Each row is where one point has got to under a steady rotation. How many steps took it there?
The counts run from 0 to 88.
[145 173 137  89 190 136 139 107 167 141 146 148 109 133  95  97 138  93
 147 132 157 115 131 167 152 108 131  91 119 101 136]
24
[175 163 147 137 166 140 151 105 155 157 140 135 108 145 100 116 102 135
 176 105  91  95 129 133 133  85 168 111 142 172 119]
58
[149 133 128  79 168 142 144  85 165 127 125 172 127 139 128  97 131  95
 178 117 121  95  85 125 185 107 136 108 134 121 139]
28
[175 139 146 100 153 128 130  91 121 157 126 164 131 121 118 105 148 107
 148 118 127 124  64 146 177  94 130 103 115 108 111]
33
[163 189 125 119 181 126 165  93 174 120 134 145 115 124  77 116 130 109
 131 127 132  90 136 162 126 107 165 102 145 122 116]
70
[155 162 115 115 174 130 163  75 151 106 119 152 128 124 113 114 113  99
 144 119 117  76 117 137 155  97 162 102 143 141 108]
72
[167 177 131 115 169 123 177 123 119 141 120 148 120 109  88  95 154 117
 153 121 118  83 118 134 153 126 191 121 139 137  91]
66
[175 141 137  94 170 141 145 104 158 134 144 163 130 148 108 109 131 115
 170 121 124 107  66 162 172 110 108 113 117  89 158]
30
[181 145 116  93 147 151 116  75 150 185 116 130 110 107 110 119 130 101
 130  88 149 121 116 146 173  77 137  69 112 124 119]
39
[198 125 137 115 126 143 131 101 145 201 137 147 110 145 101 144 111 136
 162  95 116 117  80 131 158  85 130 109 115 132 117]
45
[155 167 125  93 156 127 184 119 131 130 110 148 118 111  96 104 148 113
 149 127 119  78 132 138 154 125 204 123 134 129 113]
67
[173 157 127  97 160 149 143 126 172 187 137 114 102 135  64 130 106 138
 159 109 113  89 138 138 135 118 161 114 116 148 143]
56
[157  93  76  82 146 136 156  82 165 145 108 138 104 108 109 109 123 104
 126 123 133  81 122 134 168 100 141 104 122 109 125]
86
[183 124 109 107 160 117 148  87 158 157 112 155  98 112  77 124 138 108
 110 133 142  99 119 166 146 105 137 100 132  81 102]
83
[166 149 118  85 156 156 153 133 165 183 124 107 102 133  76 120 114 128
 157 105 117  78 144 137 147 125 184 126 126 154 148]
55
[175 170 150 123 166 134 172 148 138 147 139 152 117 143  86 114 135 140
 179 125 100  82  97 148 131 147 172 149 136 128 133]
62
[180 123 101 106 155 113 153  65 154 163 104 156 103 108  95 118 130  97
 103 121 139 107 121 158 158  83 134  87 127 103  98]
84
[181 144 125 102 142 160 118  94 156 182 122 135 110 108  98 133 131  99
 111 108 153 124 114 163 160  99 131  81 104 104 127]
38
[161 154 130 139 144 134 139 148 138 199 137 137  90 135  75  98 123 122
 139 142 138 114 151 145 153  92 164 110 135 127  90]
6
[179 172 136 116 171 145 142 112 162 171 147 126 101 143  79 133 105 135
 167  96 105  91 137 143 124 102 162 109 136 159 131]
57
[166 142 115 131 133 139 150 162 144 186 137 137  93 139  58  92 128 140
 158 149 136 104 117 135 174 115 173 139 127 113 113]
4
[155 147 110 110 160 133 173  69 163 103 121 155 130 134 117 104 127 100
 157 116 116  60 112 126 153 106 157 113 148 130 126]
73
[152 144 136 119 170 130 168 132 144 137 145 166 130 144 106  76 113 118
 204 132 108  83 116 123 172 117 149 142 142 128 114]
15
[174 148 131 114 149 134 173 124 135 143 128 149 121 132 109 115 114 138
 187 112  84  80 110 112 157 109 177 144 139 172 124]
60
[153 139 102 107 169 135 181  86 164  96 125 153 117 146 103 110 129  99
 162 121 110  72  93 141 157 117 151 129 147 118 136]
74
[192 137 126 101 133 138 152 146 125 200 130 122  94 119  84 126 133 149
 148 106 119 104  85 149 160 138 160 145 107 116 133]
49
[148 151 131  94 175 138 148  79 167 121 135 170 136 137 132  98 119  80
 168 117 129 104 117 139 171  95 129  99 126 124 130]
27
[169  87  74  83 163 134 155  95 182 149 120 141  99 127  97 132 110 112
 135 117 136  90 124 144 164 103 124 113 130 104 142]
87
[158 159 141 131 173 122 155 113 166 174 154 157 103 155 111  90  98 114
 186 137 113 102 136 132 153  87 145 115 152 145 112]
13
[165 183 160 114 181 118 141 140 129 153 142 175 117 131 104  81 131 102
 161 144 131 125 120 155 164 113 146 106 133 108  86]
19
[177 124 104  91 157 120 166 102 145 143 113 160 109 106  87 106 158 106
 111 139 139  92  95 161 160 124 149 121 125  78 120]
81
[142 163 128  68 176 137 155 127 141 139 128 160 119 118 108  70 140  95
 145 137 144  99 135 137 181 123 163 108 114 115 120]
22
[178 186 148 126 166 120 167 116 112 135 120 145 109 125  96 104 144 120
 152 128 107  89 110 137 143 115 189 116 137 140  86]
65
[198 135 115 111 147 145 123 104 163 193 143 137 111 137  99 150 109 131
 156  95 118 105  83 144 164  85 120 116 119 126 148]
44
[166 179 118 106 165 141 172 120 151 110 121 138 101 118  77 107 139 117
 144 132 128  83 138 154 148 132 189 123 132 122 122]
68
[168 121  87  81 125 160 129 105 161 171 113 135 114 122 111 112 118 117
 142  87 127  99 104 125 186 105 130 105 110 131 148]
41
[146 145 123 103 169 149 148 137 181 164 140 133  94 150  84  93 103 113
 162 135 121  87 168 133 171 113 173 126 133 119 133]
10
[182 151 124 123 175 114 176  88 162 121 138 169 133 143  97 121 141 120
 145 134 128  95  80 164 141  98 132 119 153  94 131]
76
[155 137 130  77 174 145 147  98 160 125 137 164 131 142 124 101 132  95
 169 121 126  95  83 145 185 110 114 126 130  97 157]
29
[183 181 148 133 165 127 165 135 130 146 140 139 105 142  80 123 131 140
 167 128 105  90 101 156 122 125 170 139 141 128 120]
63
[172 127 123 162 115 142 148 140 126 187 132 143 120 146  97  93 118 134
 165 124 109  96 102 119 187  83 167 133 139 133 104]
1
[176 127 102  98 163 118 160 103 159 153 110 148  99 119  74 117 146 112
 107 141 150 105 102 165 144 123 141 116 128  73 115]
82
[183 141 149 111 157 134 129  92 131 156 138 174 132 120 114 119 141 111
 147 124 131 122  61 154 170  97 110  98 115  87 105]
32
[177 125 106  94 151 130 180 104 132 134 103 165 111 100  98  97 157 111
 131 129 135  93  90 146 163 121 156 121 127  83 118]
80
[167 131 116  65 150 144 143 109 122 157 108 157 119 111 101 101 162 102
 132 116 145 115  73 145 195 129 141 109 103 100 125]
35
[167 131 116 130 133 149 166 170 145 186 132 142 112 140  73  87 131 130
 166 137 118  89 106 134 182 112 165 154 131 108 125]
3
[144 152 129 116 173 150 153 134 191 163 153 138 101 154  89  96 104 124
 174 128 121  91 157 143 156 100 150 125 153 138 139]
11
[164 130 104  78 139 163 124  85 148 181 107 133 114 122 106 119 126 105
 133  87 140 112 107 139 182  93 149  91 119 138 130]
40
[153 145 145  95 175 130 172 144 144 142 147 167 126 145 112  87 118 118
 188 139 110  86 105 130 173 138 155 145 133 108 119]
16
[179 145 129 138 167 118 166  84 144 128 129 169 129 138  93 122 143 118
 151 126 118  95  73 156 142 104 133 109 149  97  97]
77
[168 135 125  90 142 141 143 104 109 158 114 170 116 108 114  95 160 108
 145 118 139 112  81 145 198 116 140 104 102 101 109]
34
[178 151 123  79 147 147 132 109 156 179 127 144 111 114  79 123 150 104
 119 109 160 121  99 171 166 106 130  87  98  88 130]
37
[183 119 127 103 130 143 156 143 132 188 129 134 105 119  94 130 135 150
 158  95 119  99  81 137 170 130 149 138 108 128 134]
48
[160 167 163 115 187 117 155 141 138 158 158 171 112 139  99  93 128 114
 166 155 129 111 111 163 154 120 141 130 135 104 109]
18
[168 119  99  80 142 165 130 107 174 175 123 128 114 131 100 135 118 117
 144  86 120 100  96 139 176  99 138 118 114 120 163]
42
[175 135 119 132 153 116 164  81 125 131 122 175 130 122 108 104 142 111
 136 125 121  94  80 140 152  84 141 110 142 109  83]
78
[166 112  85  97 152 115 163  71 161 157 102 147 109 113 105 120 129  98
 119 127 141  94 122 134 166  78 136  87 130 111  98]
85
[150 159 141  96 181 139 132  81 167 135 130 169 125 117 123  99 115  88
 150 121 128 104 121 147 167  86 134  79 132 116 112]
26
[148 152 150 123 180 124 153 122 149 151 146 162 120 143 129  88 105 116
 199 129 103  93 134 119 167  86 148 132 152 140 104]
14
[163 127 120 149 108 148 160 146 121 183 134 145 110 139  92  84 128 141
 172 143 121  97 102 121 188 102 173 144 129 129 116]
2
[160 166 139  91 189 139 124  91 177 140 142 160 114 131 102 102 124  91
 145 123 156 105 130 161 150  83 126  82 132 103 117]
25
[150 161 157 102 175 113 149 128 120 151 135 173 119 117 103  73 142  99
 155 140 128 113 132 140 170 111 148 103 133 122  76]
20
[184 154 125  95 141 140 144 137 124 189 113 117  95 109 101 119 122 125
 140 101 123  95 135 117 165 116 187 110 122 166 111]
53
[185 154 135 116 136 139 140 131 128 201 124 119  98 114  89 129 122 124
 139 111 125 108 136 141 159 103 174 102 118 155 106]
52
[180  93  91  92 164 129 153  90 186 155 120 143 106 139  84 131 115 119
 150 121 136  90 108 151 149  92 109 126 124  95 142]
88
[164 144 115 106 177 134 179  95 175 109 129 161 123 140  98 113 127 125
 164 128 122  74  78 156 149 113 134 124 140  92 136]
75
[194 162 141 120 152 142 136 135 125 211 132 122  97 119  78 126 130 141
 144 115 123 115 126 147 143 105 175 111 120 142 113]
51
[191 118 118 103 129 140 152 132 111 188 127 138 116 114 117 124 116 139
 163  98 104  91  78 116 183 103 155 130 113 136 130]
47
[154 151 134 124 134 134 143 141 133 188 130 137  93 116  88  86 114 115
 150 132 131 107 164 130 172  90 177 105 144 142  91]
7
[140 167 134  68 186 136 145 122 174 129 134 155 112 129  87  92 145  89
 144 135 148  99 147 159 166 127 151 105 120  98 129]
23
[191 156 138 110 144 130 135 140 133 204 128 127  89 133  74 135 130 147
 146 116 119 119 101 157 140 122 167 120 118 128 127]
50
[176 132 129 166 119 144 122 121 138 196 144 143 114 149  85 102 110 132
 165 117 120 107  88 134 169  77 146 126 135 127 114]
0
[137 136 112 106 152 139 152 138 162 169 131 129  99 139  94  84 111 118
 157 143 133  89 167 130 177 100 182 128 136 137 110]
9
[181 149 144 109 167 138 129 104 145 152 148 173 134 135 109 114 141 107
 156 117 131 120  58 152 166  96 108  99 114  90 134]
31
[166 141 115  81 142 149 148 135 148 178 103 119  93 118  83 114 118 132
 155  99 111  77 132 123 165 115 192 124 118 160 131]
54
[146 148 114 114 152 141 146 130 149 174 125 142 102 121  96  92 111 112
 157 136 127  91 160 120 170  93 185 114 138 146 105]
8
[172 140 123  78 146 144 126 120 139 164 119 149 108 120  89 109 152 116
 127 122 153 123  92 155 171 132 140 100  97  85 141]
36
[173 151 127 137 141 137 137 163 146 195 147 127  96 134  62 106 125 133
 148 151 139 102 137 151 167 104 171 133 135  99 112]
5
[154 154 136  88 176 125 148 122 132 146 122 163 123 108 110  78 144  86
 148 135 138 104 145 138 179 115 160 109 122 124  93]
21
[169 151 130 124 163 138 158 110 143 167 131 130 121 126 107 120 106 132
 186  97  88  78 109 123 144  89 167 119 146 182 114]
59
[171 123 114 115 153 111 177  93 125 132 106 172 122 109 106 106 150 106
 136 139 121  92  84 135 168 109 147 123 134  94  93]
79
[164 151 131 116 161 146 179 128 136 144 135 145 108 141  95 113 128 142
 191 119  94  82  98 123 148 127 170 147 138 147 142]
61
[154 154 138 129 167 127 144 117 175 169 163 148 106 156  98  99  87 121
 173 145 118 104 158 144 148  86 144 122 155 135 116]
12
[161 161 155 105 187 121 165 153 147 150 150 162 122 146  92  84 129 125
 184 150 120 101 124 146 164 126 148 139 136 107 113]
17
[186 122 128 125 126 149 142 114 125 205 126 151 123 122 111 139 120 130
 171  93 110 115  77 123 165  85 139 116 116 138 120]
46
[168 176 122 124 168 126 162  71 165 121 117 153 122 135 102 114 123 105
 138 114 121  89 140 149 140  90 169  97 145 126 101]
71
[164 181 127 100 183 138 162 111 166 122 128 139 108 135  79 111 137 117
 124 135 129  84 140 173 130 114 180 110 137 113 125]
69
[190 184 154 141 174 110 166 125 120 146 140 158 114 131  88 112 144 132
 152 134 103 103 111 151 127 115 167 122 137 127 100]
64
[182 123 114  93 140 166 128 109 177 187 146 132 101 146  88 144 118 129
 156  94 118 107  99 142 155 109 123 110 113 122 160]
43
